Each path is a new rotation, seen through one point. The rows after it are directions, each followed by how far the rotation turns it, in deg/step (0 if it stays put).
Each turn is a multiple of 5 degrees from 10 to 175, or 0.
Each row of a path follows its step; steps can be skipped.
Path 1:
step 5: [ 18  21   8 -11 -17  43  51 -22  48 -20  -8   7  58  22  -9  23  -3  39
  49  17 -18  43 -18  31  31   0 -30  -2 -13   5  20   9   0 -11 -10  29
  47  48  -5  -8   2  42  -9  16 -44 -13   4 -38  -8  21  17]
step 9: [ 15  -8 -41 -12  19  44 -12  -6 -23  36 -14  -2  -1 -39  43 -22 -28   2
   7  -3 -64 -41  -2  -8   4  -2  18 -16  20 -54 -46  -2  -1 -15   1 -19
  27 -10 -11  16 -51  -7 -12  40  59  23 -27  19   3  46  -2]
step 10: [  8 -31 -54 -41 -13  -7  36 -13 -13  23   2  15  -7  26  12 -49 -36 -20
 -13   2 -35 -22  31  32   6  -8  -4  49   6 -25  72  15  12 -33 -12 -32
 -44  34   4   1  -3 -12  -6   5 -31   1   5   6  -1 -56 -31]
step 16: [ -2   4   3   6 -38   2  20 -19   0   9  28  -2  15 -29  -1 -59 -30  -1
   7  10 -52 -14   6  25  27  46 -10 -44  29   3   5  40  15  -9 -51 -19
 -20  58  10  16  -3 -14 -34 -18  44  57  32  34  -2   2 -10]
step 20: [-11 -19  -1 -51 -21  62  -9  10 -20  38 -37 -27   6  19   8 -27  34 -38
  -3   9  -4  -6  16   2 -16 -22 -22  -7  13  -4  -9  -5 -23 -60  29  36
 -32   7 -53 -27 -25  -8  36 -42 -25 -37 -16 -19 -30 -36  12]
step 23: [-11 -36  27 -40  -4  31  28 -30   6  -5  11 -14  71  18 -21 -12 -37  -1
  33  -5   1  21   6   5 -16 -15 -21  15  31  43   4  38 -42 -35 -47  19
   8  60  -5 -14 -23  11 -14 -24 -18   5  10 -12 -36 -41 -10]
step 24: [  5  31  11  17  52  -5 -46 -20  42  -2  42  14  32   6 -22  17 -16  -5
  22  60 -30  28  24 -19  40 -24  25 -11  -4  -2  16 -38  -6 -46 -24  20
  28 -29  52  27  10  -7   3 -31  -3   6 -16 -43  -5  34 -14]
step 26: [-12 -22  25 -31  -5  24  14   1 -22  11  50  18 -29  -8   4 -72  11 -45
  30 -48 -24   8 -28   4 -33  -8  32  24   5 -25   8 -18 -24 -30  -5  24
   1  42   1  12 -55  19   5 -34 -29  37  -6  36 -13 -13 -26]
[  1   0  -6  -3   9  11   1   8  -9  -2  -9  -2   3  -9  -4   7  -3   7
 -14   0  -8  -4  19   6  -6   0  10  -5  -4  -5  -6   0 -12   5   8   8
  -4 -10   4  -5   2  -2   8   9   5   2  16 -13  -4   2  -4] : 140
[ -2  12  -8   4   9   3   4   5   1  -7  10 -11   3  -2   3  11   4  17
  -3  -9   9  -3   7   0   2   1   2   7   0   6  -5   8  19  -8 -14   3
  -5   6  -1  -6   3   5   6  -3   0   2  -4   7 -12  -2 -13] : 65
[ 14   7  18  -1  -7   6 -12   5  -4  -1  -9  -1   2   8  -8   3   0   1
  11  13   3  -3   1   1  -7   2   0 -16   0  11   7   5   2 -15  -1   1
   2  -8 -11 -10   2  10   4   0   1   3   9   7  -2  -1  -5] : 20
[  6   3   1  -1  13   1   0 -10  -6  13   8   1  -6   9  -5  13  -6   1
  -5  -3   1   4  -5   3  15  12  15   4  -9  -2  11  -1  -3  -2  13   5
   5  10  -6  -6  -2  -1  -4   0 -12  14   4   6   1   1   3] : 155
[ -1   4   1  -3   7  -3  13   2  -2  -1   1   0   6  -1   3   2   5   1
  16  15   4 -15   4  -3  14  -5  -6   0 -11   6  -4 -10   5  10   4   2
  -2 -12   5   0   3  -3   1   0 -19  -5   4   2  -3  16   5] : 110
[ -7   5  -5   0  -9   8   9   2 -12   4  -4 -13  -2   1   0   5 -10 -11
   0   7  -3   6  14   5  -2   5  -1   3   5   0   6  -1  -1   9  -6 -19
   8  11   3 -10  -3   3   7  -1   1  -5  -5  12  11  14  -6] : 60
[  5 -13  -5   6 -10   1   7  11  -2  16  -7  15  -1 -14   3  -5  -1   4
   2  -5  -6   7  10   3  15  -4   3  -7   0   7  -3   3   8   2  -1   0
   6  -8  -8  -8  -2  -5  -8   4  -6   5 -10   8  -4 -10  -6] : 60
[ -7  -1   4 -11  14   1   7  -3   4   4  -2   4  -1  -7 -10   3   3  -4
  -4   4  16   7   1   8  14 -11  -5  -5   7   2   6  11  -4   5  -3   1
  -2  -4  -9  15  -5  -3  14  -8  14   3   4   8   8  -1  -5] : 90
